-.24	-.10	.16	.17
-.24	-.10	.16	.15
.28	.22	-.46	.15
.25	.19	-.42	.15
|
-.10	.16
.22	-.46

.25	-.30	.33	-.38
.23	-.44	.17	.21
.38	-.05	.46	-.16
.15	.17	.14	-.29
-.22	.34	-.17	-.07
|
-.44	.17
-.05	.46

-.32	.16	-.37
-.04	-.16	.39
.13	.44	-.05
|
-.16	.39
.44	-.05

.26	-.23	.58	.34
.56	-.12	.32	.02
.48	-.18	.35	.07
|
-.12	.32
-.18	.35

.46	-.13	-.08	-.01	.14
.43	-.13	-.06	-.02	.16
.40	-.13	-.05	-.02	.18
.48	-.13	-.11	.00	.11
.36	-.13	-.04	-.02	.20
|
-.13	-.06
-.13	-.05

-.12	-.23	.07	.27	-.27
-.24	.11	-.28	-.15	-.49
.08	-.08	.12	.11	-.07
-.22	-.20	-.36	.35	-.19
|
.11	-.28
-.08	.12

-.13	-.18	.30	.45	-.01
.02	.16	.14	.01	-.14
-.22	-.17	-.20	-.17	.26
-.16	.08	.05	.06	-.11
|
.16	.14
-.17	-.20

.08	.61	-.04	.33
.07	.61	-.04	.32
.08	.61	-.05	.32
-.60	.31	-.13	-.12
|
.61	-.04
.61	-.05
---
.34	.46
.20	.28
.31	.50
.20	-.01
|
.46	.34
.28	.20
.50	.31
-.01	.20

-.15	.12	-.06
.34	.00	-.16
.16	.01	.30
-.14	-.61	.01
.17	.16	.07
-.11	-.51	.00
-.11	.06	-.02
.06	-.12	-.01
-.11	.00	-.02
.21	.07	.34
|
.12	-.06	-.15
.00	-.16	.34
.01	.30	.16
-.61	.01	-.14
.16	.07	.17
-.51	.00	-.11
.06	-.02	-.11
-.12	-.01	.06
.00	-.02	-.11
.07	.34	.21

.06	.23	-.09	-.10	-.08	-.22	.22	-.02	-.11	-.02
-.02	-.10	-.15	.01	.25	.21	.10	.22	.02	-.16
-.39	.23	-.06	-.13	-.03	-.21	-.08	.05	.01	-.25
-.24	.15	.15	-.14	-.01	-.07	-.10	-.12	.08	.06
.12	-.45	.04	.08	.31	.18	-.04	.06	-.07	.02
.22	-.16	-.14	-.05	-.19	.16	.12	.17	-.01	.22
.08	-.03	-.15	-.01	-.11	-.13	-.11	-.19	-.04	.04
-.32	.22	-.08	-.14	.01	-.22	-.07	.09	-.03	-.26
.20	-.20	-.12	-.11	-.21	.17	.10	.17	-.01	.21
|
.23	-.09	-.10	-.08	-.22	.22	-.02	-.11	-.02	.06
-.10	-.15	.01	.25	.21	.10	.22	.02	-.16	-.02
.23	-.06	-.13	-.03	-.21	-.08	.05	.01	-.25	-.39
.15	.15	-.14	-.01	-.07	-.10	-.12	.08	.06	-.24
-.45	.04	.08	.31	.18	-.04	.06	-.07	.02	.12
-.16	-.14	-.05	-.19	.16	.12	.17	-.01	.22	.22
-.03	-.15	-.01	-.11	-.13	-.11	-.19	-.04	.04	.08
.22	-.08	-.14	.01	-.22	-.07	.09	-.03	-.26	-.32
-.20	-.12	-.11	-.21	.17	.10	.17	-.01	.21	.20

.04	.54	.12
.26	.20	-.24
.22	.42	-.04
|
.54	.12	.04
.20	-.24	.26
.42	-.04	.22

.28	.28	-.07	.52	.42	.01	-.16
-.11	.13	.13	.13	-.14	-.04	.11
.27	.25	-.07	.44	.33	.06	-.06
-.23	.35	-.40	-.27	.09	-.34	-.09
-.15	.32	.31	.15	-.21	-.15	.05
-.09	-.17	.08	-.12	-.11	.05	.22
.01	-.15	.06	.00	-.09	.10	.01
.25	-.37	-.20	-.12	.20	-.24	-.02
-.17	.28	.28	.07	-.22	.03	-.09
|
.28	-.07	.52	.42	.01	-.16	.28
.13	.13	.13	-.14	-.04	.11	-.11
.25	-.07	.44	.33	.06	-.06	.27
.35	-.40	-.27	.09	-.34	-.09	-.23
.32	.31	.15	-.21	-.15	.05	-.15
-.17	.08	-.12	-.11	.05	.22	-.09
-.15	.06	.00	-.09	.10	.01	.01
-.37	-.20	-.12	.20	-.24	-.02	.25
.28	.28	.07	-.22	.03	-.09	-.17

.43	.18	.26	-.47	.28	-.44	-.06	-.18
.14	-.13	.23	-.15	-.56	-.34	-.30	.45
-.08	.17	.02	.00	-.15	.04	-.20	-.01
.36	.11	.17	.23	-.45	-.10	-.28	-.11
|
.18	.26	-.47	.28	-.44	-.06	-.18	.43
-.13	.23	-.15	-.56	-.34	-.30	.45	.14
.17	.02	.00	-.15	.04	-.20	-.01	-.08
.11	.17	.23	-.45	-.10	-.28	-.11	.36

-.16	-.01	-.15	-.12	-.01	-.02	-.03	-.12	.50	.21
.03	.00	-.22	.02	.21	.06	.33	.40	-.19	.15
-.12	.24	-.21	-.18	.03	.09	.01	.04	.33	.12
-.10	.50	.47	-.13	.08	.00	-.24	.17	.52	.18
-.02	-.14	.17	.15	.11	.03	.17	-.06	-.04	.18
.11	-.27	.24	.05	-.17	.09	-.29	.16	.28	-.18
|
-.01	-.15	-.12	-.01	-.02	-.03	-.12	.50	.21	-.16
.00	-.22	.02	.21	.06	.33	.40	-.19	.15	.03
.24	-.21	-.18	.03	.09	.01	.04	.33	.12	-.12
.50	.47	-.13	.08	.00	-.24	.17	.52	.18	-.10
-.14	.17	.15	.11	.03	.17	-.06	-.04	.18	-.02
-.27	.24	.05	-.17	.09	-.29	.16	.28	-.18	.11
